One turning vector, and how many ticks it has turned
The counts run from 0 to 448.
[119 117 174 109  93  89 125 160 130 132 135 121 158 106 148 126 150 110
  87 144 116 105 138  99 145 168 114 171 123  60] | 130
[119 132 151 102  78 115  57 130 128 150 117  93 121 116 154 142 168  98
  92 148 111 126 134 149 131 177 117 158 133 110] | 387
[116 112 150 100  84 128  63 136 122 152 113 108 125 113 142 147 163 116
  65 145 109 106 125 147 126 169 113 173 118 100] | 393
[124 107 165  98 106 121 102 156 121 144 123 120 147 119 154 135 154 128
  62 137 109  98 133 127 139 157 121 173 114  68] | 372
[ 92 161 122 179 117 116 128 102 125 147 134 154 108  75  83 107 122  98
 137 165 153 128 109 118 119 140 104 153 132 188] | 259
[100 174 115 182 121 116 129 104 121 144 140 143 108  78  98  99 117  95
 155 156 153 132 124 119 129 135 109 137 139 190] | 44
[150 158 105  92 126 170  62 159 116 157  93 103 128 146 169 122 152 142
  95 108 127 129 138 164 145 145 155 110 133 107] | 174
[118 152 114 111  85 144  45 123 117 160 106  94 104 126 147 137 161 109
 110 139 119 135 127 177 123 163 130 137 142 142] | 408
[ 96 127 131 176 139 127 138 102 122 144 138 172 118  80  70 116 112 118
 102 151 141 104  97 110 116 130 103 169 111 178] | 258
[103 160 149 165 100  80 162 121 128 134 150 146 139  78 109 105 117  86
 147 161 148 114 134  81 142 155 104 154 134 133] | 77
[113 155 112 132  99 150  46 105 114 163 115 115  95 118 120 132 150 110
 110 152 128 137 120 174 114 153 119 143 133 180] | 428
[156 178 121  98 118 123 126 181 125 138 115 114 154 138 177 105 139 118
 133 109 135 132 159 110 170 150 150 113 149  72] | 349
[120 127 100 157 177 172 132 128 113 153 117 179 121 109  83 100 109 153
  83 119 144 108  95 129 124 105 129 150 105 164] | 243
[133 165  76 137 162 190  92 126 114 159 105 148 108 132 109  98 122 146
 111 110 147 127 104 162 134 113 146 110 126 183] | 228
[106 125 127 172 163 138 156 118 120 142 132 177 132  87  80  94 101 135
  96 142 143 105  98 101 129 115 105 161 104 159] | 264
[142 129 147 102 135 120 152 180 126 130 121 137 173 126 158 104 131 138
  85 117 119 104 143  91 164 142 134 151 123  49] | 344
[109 170  99 149 113 157  71  99 115 160 114 123  86 109 106 120 132 109
 135 146 143 137 115 163 121 139 120 128 137 203] | 4
[108 168  96 153 120 152  85  98 121 160 115 134  93 101 101 113 132 107
 134 146 150 138 113 160 117 140 122 127 142 208] | 233
[137 134 150 139 155 112 186 172 124 121 133 162 170 105 129  97 109 132
 106 124 140  97 128  69 160 129 121 157 117  73] | 95
[151 177 122  94 104 124 101 172 130 143 115  98 144 137 189 114 148 109
 133 115 126 135 154 128 163 155 151 110 158  78] | 362
[111 108 126 152 135 159  91 108 118 158 119 151 114 109  86 124 130 138
  66 149 125 103  94 146 110 130 108 170 103 168] | 224
[141 166 109 149 173 133 185 162 119 132 127 164 153 115 123  79  96 134
 133 116 160 115 132  77 168 114 136 121 128 112] | 296
[129 204 111 162 130 109 157 142 122 134 137 139 134 101 130  83 107  93
 180 133 166 140 140  89 158 130 128 116 157 146] | 72
[100 121 122 162 148 157 113 105 114 155 123 168 113  95  79 116 121 137
  77 149 133 105  94 134 113 122 111 165  96 168] | 15
[143 175 117 141 159 121 182 171 123 132 126 154 161 113 143  86 102 128
 142 115 146 122 134  73 171 122 140 121 139  98] | 87
[132 164  78 140 173 189 111 131 107 155 109 154 108 128 105  96 114 149
 108 115 150 121 109 149 135 106 145 114 128 175] | 235
[131 161  77 142 168 191  94 128 115 157 100 150 113 133 109 105 117 152
 101 109 148 126 106 151 134 105 144 115 123 173] | 6
[145 130 107  88 142 181  76 156 116 159  94 129 127 147 148 119 144 162
  69 105 121 115 117 158 141 131 150 131 120 103] | 404
[123 133 111 167 178 154 162 131 114 138 129 182 132 102  90  90  99 146
  98 126 153 108  99 108 138 107 127 149 110 158] | 41
[114 190  98 174 130 136 122 113 120 150 128 146 108  95 100  97 117 103
 166 142 155 138 123 127 131 125 123 124 149 193] | 38
[102 166 126 182 119 110 131 103 119 152 147 150 112  80  89 104 116  91
 150 160 149 130 119 113 121 139 106 146 136 188] | 266
[132 174  85 165 178 164 152 132 118 145 122 167 124 114 100  80  99 137
 128 113 160 124 109 118 143  99 137 110 128 170] | 262
[124 139 111 166 178 147 172 133 121 140 127 179 140  99  84  87  94 144
 102 128 150 104 106  96 138 104 119 146 105 152] | 270
[107 107 138 113  95 144  54 124 116 161 116 115 115 114 123 143 158 123
  69 150 114 114 108 161 108 155 112 171 120 136] | 191
[159 171 115  84 115 144  98 180 127 141 108 102 148 144 181 116 149 126
 112 102 131 127 152 134 164 149 157 117 147  78] | 147
[126  94 137 102 127 163  74 139 121 151 106 134 134 129 127 134 150 152
  45 128 108 104 112 153 120 145 130 164 104 105] | 183
[137 161 124 147 167 127 191 164 131 127 133 167 160 110 126  81 101 138
 127 118 155 112 134  72 167 119 136 121 124  95] | 303
[125 143 106 167 184 161 166 131 116 141 117 181 131 107  87  83  99 148
 105 124 149 107 101 111 138 104 130 139 112 153] | 263
[117 147 129 106  74 134  47 127 119 158 112  95 111 123 146 138 162 108
 104 140 117 130 132 171 125 171 125 141 141 133] | 401
[123 120 171 118 122  99 157 170 130 128 138 139 165 104 146 119 131 114
  87 136 119  98 136  82 147 157 115 170 116  60] | 116
[150 196 116 134 132 105 162 165 123 128 132 126 148 115 159  83 118 105
 168 118 155 134 150  86 170 140 144 106 154  98] | 315
[146 170 111  89 106 153  64 156 115 155 100  97 125 147 172 125 155 123
 114 114 122 140 140 159 153 160 150 113 142 104] | 389
[104 130 130 119  86 140  49 118 117 161 113 108 100 112 129 141 162 109
  88 151 116 126 118 172 116 160 118 156 130 150] | 414
[115 152 119 121  91 146  45 112 121 161 110 105  97 116 128 135 155 109
 106 145 124 131 119 175 118 157 124 141 139 162] | 199
[ 97 147 112 161 112 139  80  93 116 160 125 135  92  90  90 119 136 108
 125 156 141 130 104 153 105 144 106 148 130 199] | 10
[113 132 153  97  73 107  70 137 127 152 123  95 127 112 160 143 165 104
 106 149 113 124 134 137 129 179 118 159 140 100] | 158
[151 139 139  94 143 129 146 183 123 130 117 133 167 135 168 102 135 136
  93 110 124 113 149  97 167 136 141 137 124  48] | 128
[136 106 145  88 123 145 105 166 121 139 109 130 153 135 152 130 145 146
  57 119 107  99 129 128 147 143 134 158 107  61] | 378
[136 200 113 154 133 112 166 143 125 132 137 136 138 104 134  87 114 102
 174 127 159 136 147  90 160 133 137 110 152 131] | 79
[128 199 126 156 108  94 154 144 126 128 137 129 138  97 136  91 119  80
 175 142 153 132 146  89 154 150 121 125 160 128] | 85
[138 163  87 104 126 173  56 139 108 161 101 108 111 144 146 119 149 128
 104 114 134 136 125 178 140 140 149 114 139 150] | 416
[ 98 120 130 170 145 147 120 107 121 148 127 169 114  91  70 112 115 132
  88 150 137 109  94 130 111 126 100 167 105 173] | 22
[141 142 143 123 149 113 172 182 129 127 129 150 170 121 149  96 114 132
 100 113 134 109 136  74 169 132 137 140 119  60] | 108
[125 144  94 162 183 178 137 129 114 152 113 173 121 115  91  95 104 158
  95 118 150 113  98 127 132 102 129 132 111 164] | 27
[ 94 147 131 178 120 107 150 107 119 144 147 164 122  78  83 105 115 101
 131 161 149 113 107  95 122 138  99 159 126 171] | 272
[112 152 163 148  95  72 153 139 132 128 146 133 155  82 131 110 128  82
 136 158 135 118 137  80 144 161 100 163 139 102] | 97
[118 121 172 107  81  93 110 157 128 137 127 113 148 108 154 134 152 109
  92 153 113 107 136 106 137 173 113 173 125  68] | 137
[150 157  94  88 127 174  65 151 115 156  96 109 121 149 155 118 150 138
 103 111 127 130 131 167 145 141 159 113 138 118] | 403
[139 165  93  97 121 173  49 142 113 158  96 105 111 147 150 122 147 129
 108 114 129 135 131 173 140 143 152 108 146 136] | 187
[123  98 147  90 116 145  79 150 116 151 107 126 135 133 145 133 158 142
  43 132 108 103 117 145 127 156 126 169 102  88] | 392
[117  96 130 116 129 164  70 129 116 155 102 139 119 124 112 135 144 149
  46 137 110 106  99 153 115 138 123 167  98 139] | 419
[132 101 153  88 121 143 103 161 122 144 110 122 151 128 150 131 148 143
  52 124 109 100 128 132 141 157 130 166 113  63] | 156
[112 120 150 108  83 130  60 128 119 153 115 107 114 116 129 144 160 110
  75 149 110 119 119 160 113 167 118 171 121 121] | 400
[105 115 117 159 159 163 119 113 117 152 117 173 120 101  80 113 116 144
  74 141 137 103  91 135 114 119 110 161  93 170] | 237
[123 152  94 161 184 174 150 132 116 147 119 174 131 116  89  89 102 153
 102 118 155 115 103 116 136  99 131 132 117 166] | 256
[134 171 145 105  80  98 103 155 127 140 120  94 140 115 180 121 153  90
 145 138 129 134 164 121 154 178 129 126 155  89] | 132
[139 163  83 119 134 188  67 138 113 163  95 120 109 145 143 118 141 137
 105 108 143 134 128 177 136 131 152 109 137 156] | 423
[137 187  96 162 169 143 170 150 127 136 130 161 134 112 115  79  99 126
 154 115 167 127 133  96 161 111 141 111 134 145] | 282
[126 153 111 163 185 148 181 140 121 143 122 178 143 102 101  84  95 139
 121 123 157 110 112  95 153 104 133 137 118 139] | 54
[126 121 166 121 132  99 171 167 135 129 138 146 167 108 139 106 125 122
  95 132 126  97 134  70 149 141 115 160 112  65] | 109
[105 141 159 162 118  84 172 141 128 128 148 157 153  85 109 103 120 101
 122 159 138 109 126  73 143 150  95 169 122 116] | 83
[112 107 114 136 151 172  88 119 114 156 105 156 116 115  91 125 127 148
  53 137 125  99  93 155 113 126 124 164  98 158] | 439
[105 131 152 165 138  95 182 141 126 128 142 166 148  81 105 103 109 117
 115 153 139 102 122  68 140 135 104 166 114 117] | 298
[126 129  95 138 178 186 113 120 108 162 111 167 121 124  97 109 116 163
  73 118 143 111  94 148 124 114 134 141 107 159] | 7
[116  96 136 106 119 163  74 133 122 154 103 134 117 127 122 138 150 144
  41 137 112  98 101 157 122 142 118 166 102 120] | 190
[105 133 161 162 126  96 177 142 127 125 150 155 155  82 112 103 119 109
 120 152 136 104 124  68 137 140  98 172 115 106] | 305
[111 136 121 120  85 150  45 109 113 163 113 107  98 115 126 133 149 109
 102 147 122 129 116 179 117 160 118 152 132 167] | 421
[129 152 111 165 177 144 184 147 122 137 130 174 151 103 102  79  95 139
 123 119 153 109 115  85 157 106 127 130 119 130] | 283
[ 97 140 121 161 111 142  81  93 118 157 125 139 100  94  90 122 134 105
 105 165 140 125 109 152 103 141 105 158 125 194] | 232
[123 107 116 122 156 184  93 123 111 158 103 156 117 124  98 122 136 153
  49 130 119 105  96 153 116 125 125 161 101 144] | 432
[108 125 137 109  82 134  50 113 114 154 113 102 106 112 132 145 160 108
  84 149 116 122 114 161 113 162 112 161 127 136] | 407
[110 131 150 169 142 106 179 134 125 131 145 167 145  84  93  97 108 118
 119 150 138 101 116  74 138 130 100 166 115 126] | 69
[129 188 138 123  91  90 134 155 130 136 137 111 153 107 164 101 137  85
 166 132 138 139 157  98 162 163 126 128 162  94] | 112
[144 169 106 156 176 142 183 156 121 134 127 172 151 105 114  72  95 136
 138 112 155 114 126  82 161 113 135 124 130 128] | 67
[108 104 126 131 123 159  80 109 114 156 113 142 109 108  94 134 138 134
  61 149 124 107  95 158 106 143 112 172 102 161] | 433
[127 162 148 102  71  99  78 145 125 142 127  92 139 116 168 131 163  93
 125 142 117 132 152 127 142 180 120 143 144  86] | 145
[118 188  77 164 141 160 107 114 113 155 119 146 105 112 104  95 115 112
 153 132 158 137 120 139 136 124 128 109 142 198] | 25
[136 126  95 107 163 195  78 143 113 163  97 143 118 142 125 116 136 164
  69 111 127 113 110 163 135 121 144 133 108 136] | 202
[130 157 100 161 187 156 170 142 118 143 121 180 134 111  97  84  92 142
 116 117 157 115 110 102 147 107 134 127 122 152] | 47
[115 180  97 155 122 149  84 104 115 157 116 128  91 109 100 107 132 113
 144 139 150 142 114 160 127 134 125 120 142 200] | 11
[102 156 156 167 110  79 168 126 135 130 149 147 140  75 106 104 117  93
 135 159 141 111 131  75 138 152 100 159 131 129] | 299
[ 92 115 125 152 136 154  95  97 114 154 121 156 103  93  77 124 127 125
  75 153 129 110  99 144 104 130 106 169 105 178] | 231
[ 96 139 145 174 136 105 164 113 127 131 143 164 129  75  83 100 111 107
 121 158 145 106 113  94 123 134 100 164 115 156] | 56
[ 95 150 132 181 117 106 146 105 121 141 140 153 118  78  90 102 115  99
 140 164 148 120 110 100 120 137  99 155 132 176] | 50
[117 102 165  93  94 116  98 155 125 140 121 114 149 118 145 139 150 122
  64 143 106 103 129 120 140 162 117 175 119  72] | 150
[136 121 160 109 133 112 152 178 126 129 125 134 168 121 151 111 129 133
  82 124 119  95 139  89 162 143 132 155 117  52] | 122
[126 113 107 139 171 179 100 118 111 156 108 170 116 120  92 122 126 153
  62 129 126 103  91 148 123 114 129 152  99 152] | 223
[134 157  78 155 182 184 129 128 117 156 105 164 117 120 102  87 105 148
 109 115 155 120 108 134 139 101 139 125 118 173] | 242
[132 155 135  96  73 116  63 142 122 151 117  84 122 125 170 137 163  93
 119 141 118 137 144 154 141 179 129 137 145 108] | 381
[114 132 172 136 107  82 164 158 131 126 146 143 158  93 132 115 128 106
 107 149 129 103 139  76 147 156 108 171 123  78] | 103
[106 166 161 154  91  72 151 140 129 125 150 134 145  85 131 107 125  82
 154 157 140 121 141  79 143 161 105 152 142 114] | 313
[110 160 158 163 104  76 161 131 132 132 152 144 147  79 121 108 118  86
 149 159 140 119 133  79 141 160 100 160 139 122] | 306
